(in the rows, 128 means zero)
One turn moves every row onto another: examples first, then more rows asked
mavad: [106 137 143  85 120 156 114 123 150 121 120 119 163 117 166  97 126 137
 146 124 145 112 124 107 115  94]
kozap: [156 134 121 120 115 127 140 160 116 137 145 128 149 125 146 125 148 121
 125 150 160 113 132 102 110 133]
Zare: [114 133 138  99 124 161 113 124 157 118 119 131 166 112 156  88 125 135
 141 123 141 109 123 103 116  87]
gul: [111 123 125 115 115 118 139 129 120 135 100 137 135  95 127 135 148 121
 122 135 121 117 122 132 140 125]
did: [121 136 123 109  96 143  84 144 126 114 129  91 153 128 123 114 172 114
 124 138 113 126 144 105 110  94]
zigo: [157 132 122 122 122 128 134 167 109 128 137 126 150 119 142 119 146 122
 123 143 163 114 130  96 124 131]
nonis: [121 136 122 112 102 142  83 138 128 108 136  96 160 132 118 109 181 110
 120 151 123 125 137 104 117  97]
rimi: [120 131 132 113 102 153  83 139 119 111 136  94 153 134 127 116 173 112
 114 134 114 120 137  99 112  93]
Tas: [127 160 121 132 107 137 131 108 132 135 125 123 130  92 117 101 131 131
 124 132 109 104 135 129 102 110]
tona: [102 171 133 119 143 122 107 146 120 125 131 133 120 111 140 135 153 142
 124 133 132  92 102 136 113 105]
fumo: [107 164 140 117 143 123  99 138 125 126 131 137 122 101 139 132 161 149
 138 135 130  89 101 129 105 108]
vuda: [129 129 126 105 122 140 115 129 111 120 107 138 149 135 115 149 152 138
 117 141 129 147 123  90 141  98]
Zilon: [145 143 141 111 100 156 116 100 128 117 143 140 141 125 131 125 130 154
 113 136 114 120 127  85 101  98]
papo: [127 142 124 130 111 135 128 107 135 124 121 133 135  85 123 102 128 133
 120 124 107 110 137 130  98 105]
Fupil: [124 137 125 109 103 144  90 132 130 115 137  92 155 131 130 114 184 100
 132 142 124 119 137  99 115  96]
Dutu: [149 134 114 121 126 125 140 160 106 136 141 131 157 122 141 123 151 121
 132 140 161 106 134  99 116 132]
fupar: [103 170 126 116 151 123  97 137 125 118 134 135 125 104 135 126 158 153
 131 146 137  98 109 129 108 103]
Zafir: [109 123 141  88 124 153 113 123 159 124 116 134 157 110 164  95 125 139
 132 127 138 104 131 103 118  91]
duvuz: [128 129 130 111 116 135 124 125 113 115 113 143 147 142 117 152 145 132
 122 145 130 145 125  93 140 113]
tulak: [147 131 118 113 116 130 141 165 107 131 149 132 155 114 147 120 153 130
 121 147 158 108 130 103 113 137]
bez: [112 127 130 111 114 114 141 137 117 145  99 128 134  94 134 125 149 119
 117 135 124 129 125 127 138 123]
gamaf: [124 136 131 103  93 136  87 141 121 107 138  96 155 131 130 118 177 106
 123 138 116 127 133  99 112  97]
goleg: [105 129 141  91 118 159 112 124 154 120 127 127 163 112 166  90 128 145
 135 129 139 110 128 102 122 104]
Gitet: [118 134 138  95 123 155 110 117 152 116 120 127 153 108 158  90 119 136
 135 123 143  95 127 103 125  98]
Rafi: [153 131 118 119 120 128 140 168 115 135 146 131 154 116 143 122 165 127
 128 136 155  99 132  96 111 129]
getod: [111 168 138 114 146 115 103 147 126 121 131 136 129 107 137 129 157 156
 137 136 139  95 108 128  99  93]
gipeg: [110 172 123 112 143 127 104 140 126 121 129 140 118 110 133 140 159 151
 134 138 132  93 104 128 110 104]
naka: [140 142 138 116  97 152 115 107 126 106 138 137 142 129 128 124 127 148
 117 130 107 135 135  92  97 104]

Zilon goes to vuda
gamaf goes to Dutu
Where do these go?
Rafi goes to getod
naka goes to duvuz
kozap goes to gipeg
zigo goes to tona
goleg goes to nonis

